Each named turn below is shown by a few rows before and after it. Which turns, in which order, take the first row of each later pair to the second? The first pair is answered.
V:
[ -6   0   2  12   3  -2  -7   1   5  -4   4  -4  11   4  -5  -2   2   3
  -1   0   3  -5  -9   8   2   6   9   5 -10  -1   7   1  -2  -2  -9  -4
  10   1  -8  -1   6   0  -8  -6   5 -10   3   2   0  -3  -7  -3  -6  10
  -2  -1   7   1  -1   0  -8  -3   3  -9   2   4  -4  -6  -1   2 -14  14
   4  -2  -6   6  -3  -9  -2]  ->  [ -3   4  -7   2  -6   1   5   5   1  -6   0   1  14   3   1   5   3   8
   1   2  -2   2 -13   4  -3   8   2   5  -9  -5   2   1 -10   1  -2   0
   3  -4  -2  -7  -9  -2  -6   3  -4  -9   3   3  -1  -6  -9  -3  -5   3
   2   2   9   3  -3   2   0  -5  -3  -7  -7   5   6  -3 -10  -3  -8   4
   6   2  -2  15 -11   0  -4]
[ 22   6 -12  -1   9   8 -13  -6   1 -10 -12  -7   0  22  -6  -5  30 -13
  -2  -6 -12  -6   0  16  11 -14  12   0 -12   4  -4  14  11 -12 -13  -8
   6  -5  13 -10  -1 -23  -2  -4 -14  -2  -9  12  -3  -5 -12   9  17  -3
   8  -3  15  14   1  -7   5  16  10 -19  31   5  -6  10   5  -4   7  -2
  26   9 -11  -3 -32 -15   4]  ->  [ 20   8 -19  -1   4   5 -10   1   1  -5  -9  -2   9  20  -3   2  23  -9
  -7   4 -16   0  -4  11  10  -7  11   3  -8   4  -4  15   6 -14 -18 -10
   5  -9   4 -13   5 -21   3  -1 -13  -4  -8   8   2  -1 -17   5  27  -5
  11  -4  10  16  -5  -8   6  15   0 -20  28   0  -8  16   1  -3   2   2
  22   7 -16  -3 -30 -19  12]
[  1   3  -7  -5 -11  -2  20   4  -1  -1  -8  10   6   0  11  13  -1   5
  -1   6  -5  12  -4  -5 -16  12 -17  -1   3  -3  -6   3   0  -1   7   6
  -3 -12   8  -3 -14  -2  -6   8  -9   0   8   2   3   4  -3   4  -1  -2
   6   4   4  -1  -4   4   2   6   5   3  -7   0   7   4 -14   7   4 -14
  10   5   9   1  -3   5   0]  ->  [  2  -8  16   6  14  -2  -5  -6   5  -1  -6  -4 -10   2  -7  -6   1 -10
   1  -6   9  -8   6   6  -3  -2  -4  -5  -4   0   1   1  15   1   1  -4
   9   2   5  10   6   2 -14 -10   3   1   1   2  -4   3   3   7 -10  13
  -3  -1   2  -7   9   3  -8  10  23   1   8   0  -5  -4   1   9  -3   0
  10   4   9 -16   6  -2  -7]
Y:
[  5   3  -7  -3   0  -3  -9   0 -15  -6  -6  -6  -2   0   6   7   1 -11
  -7   1  -6  -1   6 -18  -9  11   5   2 -12 -13 -11  -5  -4  -7  -1  15
  -9   7   1  13  12  -5  -4  -1  -4   0   3  -2   8  -4   1  -8  15  -7
   6  -4  -2   3   0 -12  -1 -12  13   2   2  -2  -7   7 -10 -11  12  -2
  25  -5   7  -1  -3   2   0]  ->  [  5   5  -6  -2   1  -2 -11   0 -13  -5  -6  -5   0   2   7   7  -2 -11
  -7   1  -6  -1   7 -17  -8  11   5   3 -10 -11 -11  -4  -6  -7  -2  16
  -8   6   0  11  14  -5  -5   1  -2   1   2  -3   8  -2   1  -6  16  -8
   8  -4   0   4   1 -11   0 -13  10   3   2  -3  -9   6  -9 -11  10  -5
  26  -5   7   0  -2   1   1]
[ -8  13 -12   3  -6 -11   3  11  -2  -3  -3   0   5   6   7  13 -11  11
  -1   7   4   8  -6   2 -16   7 -10   3   9   2  -2   5   3  -2 -15  -1
  -4  -1   0 -10   9   3   5  -1  10  -1   9  -8  13   2   6  -9   4 -15
  10   0   5  -6  -8   0   0  -5  -3   0  -4   0  -8  11   5  -5  -2   0
   7  -1  -7  -8   3  -4   0]  ->  [-11   8   1   5   5  -9  -5   5  -2  -7  -4  -5  -6   6  -3   3  -5  -3
   4  -9  14  -7   0  14 -15  -7  -3  -2   3   1   1   4  10   0 -13  -2
  -2   9   6  -7   9   3  -4  -8  11   0  11  -2   7  -5  15  -5  -6 -11
   7   1  11  -7   3   1  -3  -1  13  -1   5   6  -4   4   9  -7   4   2
  15   0  -3  -9   1  -1 -11]
[  1   5  -6  -4   6   5 -11  -2  -7   2   3  -9 -12  -3  -8   4  10  -4
   0  -3   8  -9   2  -5  -2 -16  -2  -6  -7   5 -16  -6  -1  11   3   6
  -3  -2   9  -6 -13 -10  -5   6  -2   3   1   5  -1  -6   9   2   1   3
   7   7  -3   5   8   3  -7   3  15   3  -4  -4  10   7  10  12  -7 -23
 -10   7   5   0   7  -4  -3]  ->  [ -1   6 -16  -3  -2   2 -10   4  -3   6   8  -4   0   1  -6  11   5   4
  -7  11   2   0  -4 -12  -2  -4  -1  -2   0  11 -13  -6  -4   8  -6   3
  -3  -6   0  -8  -4  -7   3   9   2  -1   2  -2   5   3   4  -3  11   0
   9   2  -8   6  -5   1  -6  -2  -1   0  -6  -8   4  11   7  14 -19 -18
 -16   5  -7   0   8 -13   8]
[ 11   1  -7  -5  -9   0   7   3  -6   1   0   3  -3  -5   6  -5   3  10
  -5   7  -2   8  -5  -4   1  -7  -7  -1  -2   2  -6  -4  -1  12   8  -2
  -1 -13  -7   8 -13   2  -1   5   7   9  -2   5   6  10   1   3  -6  -9
  -2   8 -14 -11  -7  -8   4   3   1  13  -1  -2   4  13  -4  19  -7 -13
  -7  -1  10  -4   9  -2  -3]  ->  [  3  -1  -4   3   3  -5  -5   1  -1   0   5   1  -3   1  -4  -8   0   2
  -6   8   0  -6   1   0   6  -5   3   3  -2   9   4   0   9   1  -4 -10
   9  -2 -18  12  15   6  -4 -11  16  -2  -1   4   7   9   5   3   3  -4
  -1  -1 -10  -9  -9 -14  -3  -2   3   3   7  -1  -3   5   5  22 -12   4
  -5  -6  -3 -11  10 -17   1]
Q:
[ 16  -7  -1  -7 -21   6  -1  -8  15 -13  -8 -10  11  -2  10   7  10  14
   5   4  13  12 -10   5   9  -5 -10   4  27  10 -14  -2 -13  15   5  20
  -7  -1   5   0 -15  14   7   4  -6  20 -14   4  10  -6   1   5 -19   1
  -5  14  -5  -4  -3   7  -5   1  -8 -20  34  -9   4   0  -5  11   2 -16
  -7  18  19  20   8  24   3]  ->  [  2  -5  -3 -12  -9   7  -2  -8  12 -27  -7  -9   9   4   4   5  11   1
  13  -8  16  -7  -5  12   2  -6  -1   2  21  14  -7   0  -9   1   0  15
  -5  11  11  -9  -4  10   1 -10  -8   4  -7  18   5 -20  12   7  -9  -3
   4  12  15   4   1   3 -14  -4  -3 -30  38   2  16  -8  -7   3  12  -3
   6  14  16  30  -4  19  -6]
[ 12  -6  15  -5   5   5  16  -1  -2 -23 -13  -2 -11   0  -2  -8  10 -21
  -4 -10  -7   8  11   5 -22 -24  15   8 -18  -5   5  -9   0  19  12   2
 -10  -1  12  -3 -29  -4  -8   2 -14  18  10  -6 -10 -14   1  -7 -15  -8
   2 -11   1 -12   5   6  -4  11 -14  16 -10  -5  20  13   2 -13  20 -10
   7  -1  28  12 -12  11 -10]  ->  [ 12 -10  21   0  14   2   3  -6   2 -23 -14  -7 -15   1 -10 -15  11 -28
  -2 -13  -2  -3  16   7 -17 -27  18   7 -18  -3   6 -10   6  17   8   1
  -5   6   9   2 -18  -1 -10  -8  -9  17   6  -7 -11 -14   4  -4 -20  -2
  -2 -13  -3 -16  10   8  -8  12  -4  16  -3  -4  13   9   9 -11  16  -3
   7  -2  27   6 -10   5 -11]
[ -8   0   6   0   9  -2  -5  -6  -9  -1  -4  -2  -6  -6  -8  -8   9  -7
  10  -8   2  -6   0   7   2  -7   1  -1  -4  -4  -6   0   6   6   2   3
  -4   6   4   7  -1  -4  -6  -5   1  -6  -1   8  -1 -14  -4   2   0  -2
   5   1   3   4   9  -2  -4   5  13  -4   8   7   8  -4   0  -5   6  -2
  11   6  -3   3   2   4  -9]  ->  [  3  -4   5   9   3  -1  -4  -3  -6  10  -4  -3  -6  -9  -6  -9   7   3
   2  -2   0   5  -2   3   9  -5  -3   2   0  -4 -11   0   2  15   7   5
  -4  -3   1  14  -7   2  -3   7   2   2  -5   1   2  -4  -9   2  -5  -1
  -1   2  -9  -1   7   1   1  10  11   2   5   1   0   3   2   4   1 -10
   3   8  -2  -4  10   9  -5]
[  3   4  -6  -4  -9   0   8   1  -5   1   1   2   5  -3   2   7   2   8
  -4   2  -2  12  -3  -2  -6   4  -8   0   3  -1  -7   1  -4   3   3   2
 -11  -6   5  -5  -9   1   3  10  -5   2   8   0   3   5  -3  -1  -2  -9
  -2   5   3   0   1   2   7  -1  -5   6  -8   0   5   3  -3   4   3  -6
   8   0  -1  10  -1  10   2]  ->  [ -6   1   5  -3   6  -2  -3  -6  -4  -8   1  -2  -2   2  -7  -1   3  -8
   0 -10   3  -7   5   6  -7  -4   2  -3  -3   2   1   1   7  -6  -5  -4
  -4   7   4  -2   7   2  -1  -8  -1  -6  10   6   2  -2   7   0   1  -4
  -1   3  11   5   7  -3  -1  -4   5  -2   2   2   6  -8   3  -1   5   9
  12  -3  -4   9  -5   4  -5]
N:
[  8 -18  11   5   5   7  12   7  -4  -9  13   1  -7 -11   5  -2   8  10
  -6   5   1  -9  -4  13   2   0  -1  -2  -2 -12  13 -10   9   1   4   9
   3  -4  12  13 -19  12   3   1   1  -3  -2  -5  -3  11   2  12 -23  12
   1   2  -2  -2   2  12  13   8  21  16   2  -7 -19  -9  -5  -2   4  -5
  -3 -10   4  -8  -1   8   2]  ->  [  3 -14   6  -2   3   7  20   6  -9 -15  12   6  -4 -10   9   3   8   7
  -4   3  -2 -12  -6  14  -4   3  -1  -2  -2 -11  12 -10   8  -2   6  11
  -3  -1  16   8 -26   8   3  -1  -4  -8   2   0  -5   5   7  11 -20   6
   7   4   6   1   1  11  15   7  21  13  -1  -3 -11 -10 -10  -7  11  -6
   2  -8   6   3  -5  12   1]
[-10 -17  12   1  16  24 -11  -5   7   9 -13  -5 -21 -16 -28  -5  13  13
  -5 -13  10  -9  25   0  29 -38 -10  14   4   7 -12  19   9  14  -2  -4
  16  31   4  17  11  -8 -14 -18  19   9   1  -4   7  19  -8  10 -10  29
 -14   8 -10 -13  -2  13 -14   6  34   2  11 -14  -6  -1  11   7   1  -2
   2  -5  27  -2  15 -11 -19]  ->  [-20  -1 -19 -27 -13  31  26   8  -4  -7 -20  14  -1 -13  -2  20  11  22
   1  -7  -5   3  14  -8   1 -25 -23  13   8   2 -18  24 -12   5   8   2
  -3  21  21 -11 -24 -18  -6   1  -7  -5  16   6  10   4  -5   4   8   3
   6  18   6   4 -13  10  -3  -3  14   0 -11  -2  27   3 -16  -8  22 -15
  17   0  28  34 -11   1 -19]
[  8   0   1  -1  -5   0   8   0  -5   0   3   0   2  -2   6  -2   4   8
  -6   0  -3  10  -5  -9   3  -2   1   5   0  -3  -5  -7  -4   7   5   2
  -6 -10  -4   1 -11   0   4   9  -1   7  -6  -3   1   6  -8  -5  -4   7
  -2   3 -15   1  -1  10  -4   5   0   0  -4   0   4   5   5  -5   1  -8
  -5   2   4 -12   4   7  -1]  ->  [  4   0  12  -2   6   2   0  -4  -6  -7   1  -6  -7  -1   0 -10   6  -6
  -2 -10   3  -4   2  -4   5 -10   7   2  -7  -2  -3  -7   3   5   2   0
  -2   0  -1   2  -6  -2  -1  -2  -1   3  -4   3  -5  -2  -1  -1  -9  12
  -2   1  -8   2   5   9  -9   5  13  -1   5   5   7  -1   8  -7   6  -1
   1   2   5 -13  -1   8 -10]
Now pairs of rows:
(two turns a pair)
[  3  -4  -5  -7 -12   5  13   4  -9   8  -4   7   5  -5  -4   6   2   2
  -2  -2  -1  10   0   2  -4  -2 -14  -5   0 -13   1  12 -10  -4  11   8
 -11  -3   4  -8 -26 -15  14  10  -6   0   3   9  -1  -7  -1  -7  -8  -6
  -6   0  -3  -2   2  17  10   1  -4   6   7   5  13  10 -13  -1  13 -15
  -1   7  11   9  -7   1   6]  ->  [ -5  -2  -6  -7 -11   5  14   4  -9   0  -2  11   9   0  -5   6  -1  -4
   2  -3   0   3   2   1  -9  -2 -11  -4   0 -10   7  16  -6 -12   5   2
  -8   2   2 -12 -15 -17  12   1  -6  -8   7  15  -2 -13   6  -8   1  -6
  -1  -3   6   4   0  12   3  -3  -6  -1   9   9  17   5 -16  -5  14  -6
   3   3   4  14 -15  -3   7]  V N
[ 20  16  -1   2   6  -8   9  50 -12   3  -7  15  -6 -11  22  19  -9   7
  -8  -7   0  12  -8   8 -15   7  17  -3  10   3 -19 -19   9   4 -12 -12
  -7   0   9  -3  16  -3   1 -26  -8 -12  -2 -19 -10  12 -21 -17  27  -5
  11   6  -4  -2 -14  28 -12   2  -6   0  -5 -26  -3  -2   7  14  -9  16
   3 -11  12  16  14  -5  -7]  ->  [ 25  14   1  -4   3  -5  14  47 -14  -3 -10  13 -14 -16  25  16  -5   7
  -5 -14   3  14  -9  12 -18  -1  14  -6   7  -2 -24 -21   5  11  -1  -7
 -14  -3  20  -3  -1  -6  -2 -20 -11  -9  -3 -17 -16   7 -18 -15  18  -9
  10  10  -2  -4  -8  30  -6   4   1   6  -7 -21   2   0   3  13   0   8
   7  -8  22  21  14   5 -14]  Y Y
[-13  -2   2   4  11  -3  -7   1  -1  -2   7  -9  12  11  -5  10   5  -7
  -1  -1  -6  -8   9  -2  -5  -1   8   2  -7   6   3  11  -8 -10   6  -8
   6   8  -1  -7  11  -8   2  -7   0  -5   0   0  -2  -2  10  -9   3   0
   9  -4   1  11  -7  -3  -4  -3 -12   4   0  10  12  -6  -3  -4  10  11
  -3  -8 -11   5  -1  -2  -2]  ->  [  1  -6   4  10   2  -6  -5   2   3  11   6 -10  11   4   0  10   7   8
  -8   8  -6   9   8  -9   4  -4  -1   3  -4   2  -6   6 -12   5  14  -5
   4  -4  -4   1  -1  -5   5   7   1  10  -7 -11   0  10  -2  -9 -10   4
   0  -1 -17  -1  -5   3   3   2 -14  13  -6   3   0   3  -2   4   1  -3
 -12  -3   1  -7  12   7   2]  Y N
[-10  10  -6 -33  -6   8  29   4 -14  -1  -7   6  19   4   6   6  -5  14
   1 -10  -5  19  -3  -6 -11   9  -5  -5  13   4 -19   5  -4  -1   3  20
   3  10  17  -4 -30 -20   8   7 -13 -12   9   0  -5   3   6   3  25  -9
  14  -5  15  11   3  15   3   8 -16   3  -4  10  17   4  -8  -1  19 -13
   6   3   2   9 -14   3   7]  ->  [  7  -6  21  -5  16   1  -2  -7  -3  18  -4 -16  -4  -4 -14 -16  -3  11
  -5 -14   9  16   3   0  19  -8   1  -5  12   3 -21  -3  12  18  -1  17
  17  13   4  25 -12  -9   2  -3   6   8  -5 -14  -8  20   0  10   0  13
  -9 -12 -11 -12  16  19  -4  18   4  13  11  -4 -17   4  14  16  -1  -8
 -10   6   8 -29  12   0   5]  N Y
[  5  -7  11   4  -1  10  -4 -18 -10  -4   7 -18  -2 -19  -2   3  -6  -4
 -15   1   5  15 -12   3  19  10  16   7 -13 -10  -2   8   4   3   6   5
   3 -13  20   8   4  10 -11   8  29  22  -1  19  -7  10 -21  21   0  12
 -17   3   1  -7 -14 -15   2   3  -5   5 -21   5 -18   5  21  16   5 -14
   0   7   3   5  34  12  -2]  ->  [  3  -7  12   5   3  10  -8 -15 -11  -2   7 -21  -3 -18  -5   0  -6  -8
 -13  -1   8  12 -10   7  19  10  16   7 -14 -10  -2   9   8   0   7   4
   5 -11  20   9  11  10 -15   4  29  23  -1  20 -10   8 -20  21  -1  15
 -18   2   2  -8 -13 -13   0   5  -2   5 -17   6 -21   0  23  16   4 -11
   1   7   1   3  35  10  -3]  Y Y
[  9 -11  22  13   3 -21 -11  -3   2  12   2  -6  -8 -13  -4  -9  -3  -2
   1  -6  11   7  11  -5  23  -7  -7   3   0  -6   0   1  -4  13   4  -8
   7   3  -1  14   2  -3  -2   8   0   8  -7  -6  -5   6  -4   1 -13   3
  -9  -4 -16  -1   2  11  -5  -1  15   2   8   8 -14  -1  10  12  -3  -2
  -1   4  10 -16  11  -6   5]  ->  [-11   4   1  -6  -8 -16   7   6  -6  -9   0  12  11  -3   6   8  -6  -5
   7  -8  -1   0   9  -8  -2   8  -5   4   1   1   6   8  -7  -8  -1  -7
  -2   8   5 -12   1 -12   0   4 -12 -14  10   9  -4  -9   6  -4  13 -14
  14  -3   8  17 -10   0  -7 -13   0 -11  -1  20  11  -4  -6  -2  10   5
  14  -1  -2  16 -14  -9   8]  V Q
[ 10  -8   7   3   0   3  -1 -13   2  14  -4  -6  -8  -5  -4  -3   2  -2
 -10   4   1   0  -3   4  13  -2  -5  -4  -3  -4  -9  -8   3  14   8   1
   2  -2  -4   3  -4   7  -2   3   1   5  -5  -1   0   7  -3   0 -17   8
  -7   3  -6 -11   7   9   7   7  15  10  -2  -3  -8  -2   6   4  -1 -12
  -1  -1   2 -12   8   6   5]  ->  [ -2   3 -13  -3 -11   3  10  -3   1   8   4   9  10   3   3  15  -3   3
 -12  15 -13   3  -8  -3   0  16  -6  -1   3   3  -4  -2  -2  -2  -1   0
   0  -4  -9 -10   4   6   6   6   0  -7   2   1   4   5  -4  -7   9  -2
   8   0   2   0  -9   2   6   0  -7   0 -10  -4   0  -2  -2  -1  -4  -4
  -1  -4 -15   3  -4  -4  16]  N Y
[  3   5 -24  12  -8   8  -7 -12 -17   3  -9   6  -5   0   0  11 -23   7
   1  -2  -1  -3   6   0 -18   1 -12   9   8   4   4  18   0  12  31 -16
 -31 -11   8  -5 -13  -7   2  22 -15   9  18  -7   4   8  -8  -8   5   7
  14  -1  15  -9  -9  -5  -3 -31 -20  10  -9   0  16  29   4   2 -14   8
  -8   6  -4  12   2   4  17]  ->  [ 12   0  -9  20   2   7 -16 -18 -16   9 -13  -5 -19  -5  -6   1 -19   3
   1 -11   6  -6   7   6  -7 -11 -12   7   3  -2   2  13   5  23  36 -14
 -26 -10  10   6 -13  -4  -2  20 -10  21  13 -12  -1  12  -6  -3 -14  16
   4   3   7 -18   2   0  -5 -24  -7  18  -2  -2   9  27  13   9 -16   5
 -11   9   7   0  12   8   9]  N Y
[  6   4   3  -4  -8   2  18   0  -5   3  -7   6   2  -3  10   3  -1  -4
   6   2   4  11   5  -4  -1  -7 -10  -1   0  -9  -7  -7 -10   0   8   5
 -13  -7   7  -8 -25  -8   3  18  -8  -2   0  -2  -4  -6   4   1  -3  -5
   3   7   1  -5   2   6   7   5   1   7 -15   8  12   2  -8  -3   9 -11
   5   7  14  10  -7  16  -7]  ->  [ 13  -1   6  12  -4  -3   3   1   4  18   0   1   3  -2   4  -1  -7   5
  -3  13   2  17   3  -9  12  -3  -8   3   6  -4  -3  -9  -3   7   1   1
  -3 -10  -7   7  -7   0   7  17   5   7  -9 -15   2   7  -5   2  -3   4
  -5  -2 -14 -14  -5   5   5   6  -4   9 -10  -6 -11   5   0  10  -7  -5
 -11   4   7  -6  10   8   3]  N V
[-10   2   5  -3  13   6 -12  -5  -4 -20  -5  -3  -8  -3 -10  -2   2 -16
   6 -16   6 -26   1  17  -6 -10  10   0  -9   5   9   5   8  -8  -3  -5
   1  11   2   0  13   1  -2 -20  10 -15   1  16  -2  -7   1  -6  -3   4
   1  -3  12   8   5   3  -7   2   7  -2  12   5   6 -10   3  -4   3  12
   9   0  -3   3 -10  -6  -2]  ->  [ -9   3 -12  -2  -1   2  -9   5   0  -8   2   6   7   1  -2  12  -7  -2
  -4   4  -5 -11  -5   1 -10   8   7   8   4  12  11   6   2 -17 -12  -6
   2   0  -9  -2  22   6  10 -11  12 -17   2   8  11   4 -10 -12  13  -2
   5  -9   3   9 -14  -3  -6  -3 -15  -6   2  -3  -4  -4  -2   1  -9  15
   0  -4 -16   3  -9 -16  15]  Y Y
[  8  -1  -3  -2  -8   0  -6  -1  -1  11  -2  -8   5   3   9   8  -1  12
 -10  13   0  10  -2  -1  -5  -2  -6  -3   3   2  -7   0   1  13  -2   9
  -6  -5   4   3 -15   0  10  15   0   8  -7  -1   0   7  -7   6   0  -1
  -8   9 -13  -7  -5   5   6   9  -7   6  -3  -8   0   6  -3   4   9  -8
  -4   2   1   2  -4  13   6]  ->  [-10  -1   3  -4   7  -4 -15  -6  -1  -2   0 -11   3  11  -3   3  -2  -7
  -3   1   7 -15   4   6  -8  -3   8  -1   0  10   5   7  13  -4 -16   0
   3  12   2   0  10  -1   6  -8   5  -4   0   7  -3  -5   5   6  11   3
   2   2   5   2  -3  -5  -7   3   0  -7   7  -1   5  -5   3  -3   9  12
   2  -8 -11   7 -13  -2   1]  Q V
[  2  -5  -2  -4  12   1  -5   0   4  -1 -13   2  -9  -6 -19 -13  16 -22
   3  12  11  -4  14  16   5 -13  11  16   0   0  12   1   8 -26 -12 -20
  -7   1  -3  -5  14  -6  -2 -13 -11   4  11   0  -8  -8  13  -5  14 -15
   5  12   7  -9   7  -9 -12   1 -26 -18  11  -3  12  -6   5 -11  -5   7
   9  -6  -3  17  -7  -1  -7]  ->  [  3  -2  -5 -10   4   4   5   2   2  -4 -17   7  -8  -9 -12 -10  16 -18
   7  12  11   2  12  15   1 -14   7  15   0  -6   5   0   3 -22  -7 -16
 -13  -1   3 -12   1 -10  -1  -8 -18   4  14   3 -10  -9  15  -4   9 -20
   7  16   8  -8   9  -8  -8   1 -24 -16   5   1  19  -5  -1 -15   4  -1
  13  -3   3  25 -10   9 -10]  V Y
[  0   6 -14   6 -16   2   1  -1   3   0  -2  -6   6  -3  31  10  -4   4
 -18  14  -5  14  10 -11  -2  10 -20  -6   1   8 -17  -2  13   4  15   4
  -6  -8  -4   6  -7  -3   2   7 -12  17  -3 -13  -4   8  -5  23   2 -21
  -3   3  -2   0  -3  -5  16   6 -13  -7  -8   6 -13   9  -3   5   1 -12
   2  13 -13  11  12   8   8]  ->  [ -1   4 -10  16  -6  -3 -11  -2   6   4   3 -10   5  -2  20   3  -6   1
 -21  16  -3   9  13 -11   5  13 -16  -5   0  15 -12  -1  20   1   7  -2
   3  -4 -12  14   9   3   3  -3  -3  17  -4 -16  -2  13  -6  22   5 -13
  -8  -2  -4  -1  -3  -9  11   8 -12 -10  -3   4 -25   5   6  11  -7  -1
  -3  11 -20   0  18  -2  10]  V V
